In the data rows, 128 means zero.
Each row has a hidden score. How much does it go up from the first row of each pair to the second? 10 means little or no change, 20 a big rise and 0 a big fall.
157,126,147,157,111,161,122,98
156,101,119,153,151,97,107,142 -> 11
168,112,126,148,166,103,121,154
100,148,90,98,137,141,143,131 -> 11
144,93,163,168,152,121,114,125
83,152,83,95,128,136,138,126 -> 17
115,135,151,122,122,112,152,139
122,138,158,143,127,135,127,115 -> 12
75,147,77,71,137,106,147,157
139,100,178,170,143,118,131,120 -> 2
143,112,175,161,125,125,131,120
167,87,155,169,163,107,122,134 -> 14
110,156,96,86,167,97,140,179
114,150,87,59,170,83,180,206 -> 10
174,88,139,160,188,80,123,157
133,139,142,147,89,177,112,77 -> 10
94,141,85,94,144,138,146,140
76,150,74,74,131,106,143,150 -> 8
141,136,136,151,77,193,95,73
142,98,115,142,165,76,115,155 -> 8
121,151,128,121,113,162,128,106
132,124,67,101,158,72,122,175 -> 14
89,165,77,70,130,133,150,138
136,109,175,158,128,126,130,122 -> 0
163,127,110,147,83,166,101,94
143,109,127,144,94,143,109,95 -> 5
114,156,108,77,157,98,171,186
93,144,88,94,143,138,137,140 -> 12
119,138,167,139,123,129,138,121
130,121,75,108,159,67,120,165 -> 19
88,159,76,88,129,125,137,133
129,114,79,107,163,71,128,170 -> 9
140,112,172,161,115,144,112,104
102,121,153,112,134,105,158,159 -> 8
119,132,129,133,87,151,102,89
162,93,163,174,141,130,118,120 -> 9
112,130,146,101,140,101,162,164
157,110,120,151,94,148,102,94 -> 16
151,151,143,156,95,190,106,82
167,135,132,164,87,187,108,82 -> 11
129,104,178,159,120,118,135,121
105,159,84,67,175,83,147,199 -> 20
169,88,169,173,176,106,131,145
96,145,125,75,138,89,163,179 -> 9
98,149,65,27,195,60,164,236
139,163,126,131,101,172,125,100 -> 8
92,157,80,84,136,128,150,145
116,144,143,135,138,137,138,122 -> 5
94,135,159,115,112,109,142,125
107,128,163,132,105,119,143,130 -> 10
100,135,137,94,133,104,157,159
175,85,157,175,184,104,123,144 -> 14
162,89,161,164,173,95,132,148
109,161,95,101,112,140,117,117 -> 17
86,132,155,115,117,115,139,126
88,164,78,90,130,138,145,132 -> 20
151,153,135,131,122,170,130,113
145,126,139,153,85,173,107,78 -> 6
64,142,128,76,145,84,160,180
130,136,158,120,151,94,149,158 -> 12
126,95,181,144,108,129,140,117
103,120,163,120,122,103,149,143 -> 11
105,123,84,103,131,99,130,141
130,96,175,160,122,113,133,125 -> 0
169,146,141,155,104,178,100,92
104,143,82,36,186,69,173,223 -> 9
181,85,136,158,211,68,129,170
124,113,178,159,120,132,128,111 -> 1
169,140,131,159,95,189,106,86
110,133,141,99,147,103,165,167 -> 1
93,129,167,115,105,111,137,127
149,89,166,166,150,112,128,131 -> 15
125,110,159,152,120,124,114,110
138,122,140,151,94,166,111,85 -> 15
125,127,128,134,81,157,105,87
116,128,147,138,122,126,121,119 -> 7
152,117,126,145,91,152,105,95
163,81,130,155,184,88,129,150 -> 9
130,130,129,140,79,167,102,84
149,119,139,140,113,130,132,113 -> 9
99,129,156,113,138,117,146,149
94,136,146,97,134,89,161,153 -> 9
148,114,128,152,96,146,113,96
138,122,147,152,134,137,114,120 -> 9
134,132,142,142,89,169,106,87
180,88,138,163,205,76,125,167 -> 12
94,128,149,100,127,93,164,155
130,111,172,156,116,132,122,116 -> 11
102,134,144,99,115,93,143,143
105,122,86,101,129,95,127,145 -> 17
118,133,118,122,85,142,111,102
157,91,134,156,172,82,122,151 -> 10
157,154,138,147,113,177,112,91
137,138,106,130,96,157,101,106 -> 10
95,130,157,118,116,104,144,145
131,144,123,120,105,156,125,106 -> 20
102,161,46,60,179,96,136,199
120,119,87,112,137,100,128,142 -> 2
133,119,130,132,120,129,131,122
142,105,175,167,127,130,121,112 -> 5
130,156,117,115,117,149,135,122
81,148,72,74,131,100,139,149 -> 9
72,137,147,96,131,100,164,160
113,143,96,107,143,136,145,140 -> 20
157,92,168,171,170,113,129,138
131,132,137,110,152,95,162,170 -> 11
129,113,166,153,112,125,112,110
151,137,144,162,76,200,113,69 -> 18
89,155,85,102,122,152,133,121
113,110,173,151,116,124,135,117 -> 0
131,127,131,134,92,144,114,95
123,138,116,133,89,117,119,104 -> 10
118,121,133,135,88,152,112,93
167,91,131,158,181,89,114,151 -> 14
88,134,137,94,112,91,147,149
117,145,130,123,96,158,117,95 -> 17
122,161,123,122,98,174,120,95
138,122,144,129,178,104,146,165 -> 7
78,121,78,2,210,51,169,254
140,128,144,154,97,173,112,83 -> 8
94,149,86,101,127,143,132,124
141,132,120,141,72,168,96,84 -> 8
128,114,84,112,149,83,126,155
134,155,114,116,127,137,125,119 -> 11
179,84,133,158,209,69,127,169
139,135,62,101,157,77,127,178 -> 16
112,108,161,159,107,128,117,109
151,117,105,143,85,152,100,98 -> 20
184,87,140,159,193,82,127,159
114,143,131,118,101,151,127,105 -> 8
126,132,107,122,127,112,111,136
91,127,165,123,112,114,142,128 -> 0
123,119,165,133,131,113,147,140
144,129,143,148,108,162,122,97 -> 16
83,154,60,62,166,122,141,175
153,112,132,157,91,153,106,89 -> 3
113,136,142,102,152,107,164,166
81,167,70,80,139,130,142,140 -> 18
154,163,131,138,111,176,127,105
126,114,139,139,130,115,115,128 -> 2
120,155,131,127,99,180,116,88
118,113,170,140,120,112,142,132 -> 0
87,151,89,95,121,135,141,125
164,125,136,162,90,184,103,80 -> 11
160,141,141,156,112,186,118,93
86,148,92,93,128,128,145,131 -> 8
150,152,132,143,87,190,110,82
84,158,84,91,128,136,146,132 -> 9
141,157,133,138,118,180,132,95
150,123,140,156,89,188,100,71 -> 8
152,93,126,145,165,84,118,150
159,139,136,154,86,188,106,80 -> 14
94,140,67,12,206,57,165,248
162,87,126,151,189,76,119,161 -> 5
163,126,139,163,93,184,101,77
82,142,145,116,97,111,151,134 -> 0
116,136,169,134,123,130,139,116
114,159,87,100,141,143,139,138 -> 20
122,162,84,90,136,87,127,165
87,149,80,76,149,112,151,162 -> 9
181,85,137,162,203,77,125,167
75,136,109,48,163,72,165,200 -> 6
152,85,158,166,170,107,119,138
92,132,126,76,151,85,170,183 -> 9
140,135,132,137,154,118,123,144
140,135,54,96,167,67,126,185 -> 17
92,167,81,90,129,138,144,125
113,122,85,105,140,93,129,144 -> 7
130,122,139,132,99,155,115,104
141,124,123,136,132,118,107,136 -> 12
118,152,122,109,145,119,133,147
148,131,136,154,84,184,99,74 -> 10
82,150,68,67,158,123,141,168
153,144,138,143,110,168,125,102 -> 7
163,130,137,165,96,181,103,83
128,83,148,150,116,105,114,124 -> 0
78,160,72,67,141,114,156,158
97,163,92,58,165,88,166,190 -> 9
84,130,148,105,105,95,141,139
129,132,129,137,84,165,100,84 -> 19
125,101,173,152,128,116,122,126
155,113,109,147,87,154,98,97 -> 20
106,164,99,83,143,100,129,163
93,121,159,116,118,101,148,142 -> 0
143,128,136,144,100,160,116,94
150,146,141,146,122,171,127,105 -> 13
172,80,133,164,187,76,126,158
159,90,165,174,170,118,122,134 -> 8
114,123,86,106,134,91,125,149
126,134,113,141,81,191,102,83 -> 12
146,110,131,147,100,139,118,101
131,133,125,123,107,132,130,121 -> 11
92,140,89,99,131,142,134,126
122,130,118,117,113,121,132,126 -> 6
104,157,94,98,115,136,115,122
177,89,152,170,208,84,119,162 -> 7
155,101,170,167,155,116,123,132
172,84,135,159,200,79,122,159 -> 15
147,126,119,147,82,172,97,81
172,82,157,173,182,109,131,143 -> 6
130,109,164,140,136,107,141,141
151,91,172,169,165,114,121,129 -> 12
150,158,133,149,102,190,110,78
141,117,177,164,120,135,126,113 -> 0
171,87,153,172,185,105,119,143
159,120,104,144,90,158,98,101 -> 15
168,96,137,155,181,84,114,143
139,118,131,143,133,121,116,131 -> 9
159,129,143,158,107,171,116,90
143,96,171,162,155,120,136,131 -> 3
95,138,109,55,156,77,172,200
117,119,170,140,113,117,133,124 -> 4
108,160,105,78,161,97,165,180
161,112,116,144,160,104,116,151 -> 11
160,114,118,154,88,159,98,96
106,110,167,139,112,115,124,120 -> 0
152,113,137,159,99,139,114,96
183,80,140,166,205,80,122,160 -> 13
148,92,168,172,157,121,118,126
116,121,179,145,119,126,140,120 -> 6
152,104,160,160,135,113,116,121
96,148,90,101,126,147,136,122 -> 17
98,112,178,140,107,116,139,122
94,155,86,99,120,148,134,120 -> 20
96,160,72,81,155,140,142,155
123,120,138,138,92,146,116,95 -> 0
185,104,158,183,195,100,119,144
170,91,147,165,196,85,129,162 -> 9
170,79,151,168,191,97,119,149
112,131,170,152,111,135,126,100 -> 4
87,152,57,60,171,121,142,182
162,126,106,145,91,159,101,104 -> 7
129,127,162,151,122,130,122,113
158,102,131,153,143,110,108,137 -> 15
111,122,85,106,136,90,126,148
125,108,173,159,115,128,122,111 -> 1
110,116,151,113,138,96,157,159
138,129,144,121,164,110,153,164 -> 16
168,92,153,171,181,100,112,140
98,149,81,88,146,134,142,148 -> 16
112,121,99,112,122,117,128,125
147,115,127,150,90,145,107,95 -> 9
115,127,126,128,93,142,118,101
163,129,117,155,84,184,98,85 -> 17
82,142,87,89,129,125,135,125
121,160,124,106,154,124,146,160 -> 11
160,93,153,158,166,92,122,144
127,141,160,136,133,132,136,126 -> 10
130,103,156,155,134,120,117,122
132,125,74,108,163,77,124,179 -> 20
161,84,122,145,174,73,122,158
126,112,88,113,149,84,125,155 -> 12
148,116,115,145,83,150,103,92
120,127,127,130,93,138,108,103 -> 7
176,83,154,168,181,92,124,151
100,154,90,52,169,89,172,202 -> 14
140,101,178,167,149,127,131,121
142,162,134,140,94,194,114,82 -> 20
77,165,67,77,131,115,144,142
96,149,93,100,129,141,141,126 -> 9
140,142,113,114,140,137,146,142
167,79,167,169,188,100,129,154 -> 3
163,133,135,160,87,191,100,73
126,150,130,127,112,161,132,107 -> 8
137,118,132,147,110,135,125,110
105,147,99,114,118,146,134,113 -> 14
161,129,142,163,103,176,111,86
98,145,98,51,167,80,178,204 -> 9
143,125,160,158,139,140,122,118
128,148,135,103,153,122,149,162 -> 13
169,77,141,165,191,81,129,158
138,104,149,160,128,121,111,118 -> 7
155,155,136,146,104,179,122,96
117,124,175,147,123,129,137,120 -> 0
118,133,112,117,130,115,118,139
104,132,143,96,144,116,157,157 -> 6
78,165,80,78,135,120,148,149
83,158,73,71,142,114,154,157 -> 11
132,120,138,144,84,151,110,90
157,109,123,156,93,154,101,91 -> 14
101,119,164,127,113,113,134,128
153,153,134,141,116,170,121,109 -> 20
133,130,115,113,139,121,139,145
115,137,128,126,88,163,110,88 -> 8
84,159,80,92,128,132,129,141
130,132,131,129,118,148,133,115 -> 7
95,153,53,59,176,111,140,189
149,113,136,152,103,141,117,104 -> 0
100,122,87,102,128,105,131,135
110,128,172,133,127,118,140,127 -> 2
160,153,137,147,97,187,115,84
169,142,134,156,98,183,112,93 -> 10
95,133,164,108,120,104,150,139
133,130,130,141,88,169,108,84 -> 19
141,101,178,166,144,133,127,121
82,143,127,68,143,85,175,181 -> 10
83,158,72,72,144,126,150,155
174,90,151,165,177,96,123,145 -> 4
135,121,147,148,112,135,112,112
150,147,131,139,113,161,125,110 -> 16
115,103,173,144,135,116,135,135
140,141,131,148,87,182,102,78 -> 20
98,116,166,125,115,106,145,132
146,129,140,150,108,165,121,90 -> 20
107,157,54,71,177,100,135,194
106,137,154,120,113,113,143,132 -> 0
156,100,140,164,144,116,106,125
114,125,171,141,115,137,134,116 -> 4
142,124,129,147,78,167,100,80
138,130,119,141,79,162,99,78 -> 11
84,136,154,107,109,107,140,133
84,166,76,86,128,130,145,133 -> 20
117,147,162,127,125,124,145,130
94,146,90,98,127,132,142,132 -> 17
109,145,100,117,120,152,130,111
91,140,130,79,145,88,151,170 -> 3
87,162,76,89,127,128,140,132
115,120,163,155,109,140,129,109 -> 0
108,143,127,85,141,105,164,165
117,121,142,142,124,131,112,112 -> 9
154,137,123,149,81,193,99,75
124,136,144,110,157,110,159,164 -> 4
159,132,95,132,97,148,107,112
151,153,131,142,111,171,126,106 -> 8
151,133,105,137,84,165,104,97
168,87,135,161,195,85,118,157 -> 6
122,113,180,155,116,130,130,119
122,144,91,68,177,66,173,213 -> 20
119,140,133,126,94,161,118,89
145,136,131,146,87,185,97,74 -> 13
75,161,72,67,139,112,152,156
96,142,88,106,119,134,130,121 -> 9
177,85,159,173,197,100,122,147
88,132,134,99,110,86,144,150 -> 3
146,90,156,162,147,103,115,132
159,138,102,139,94,165,103,106 -> 20
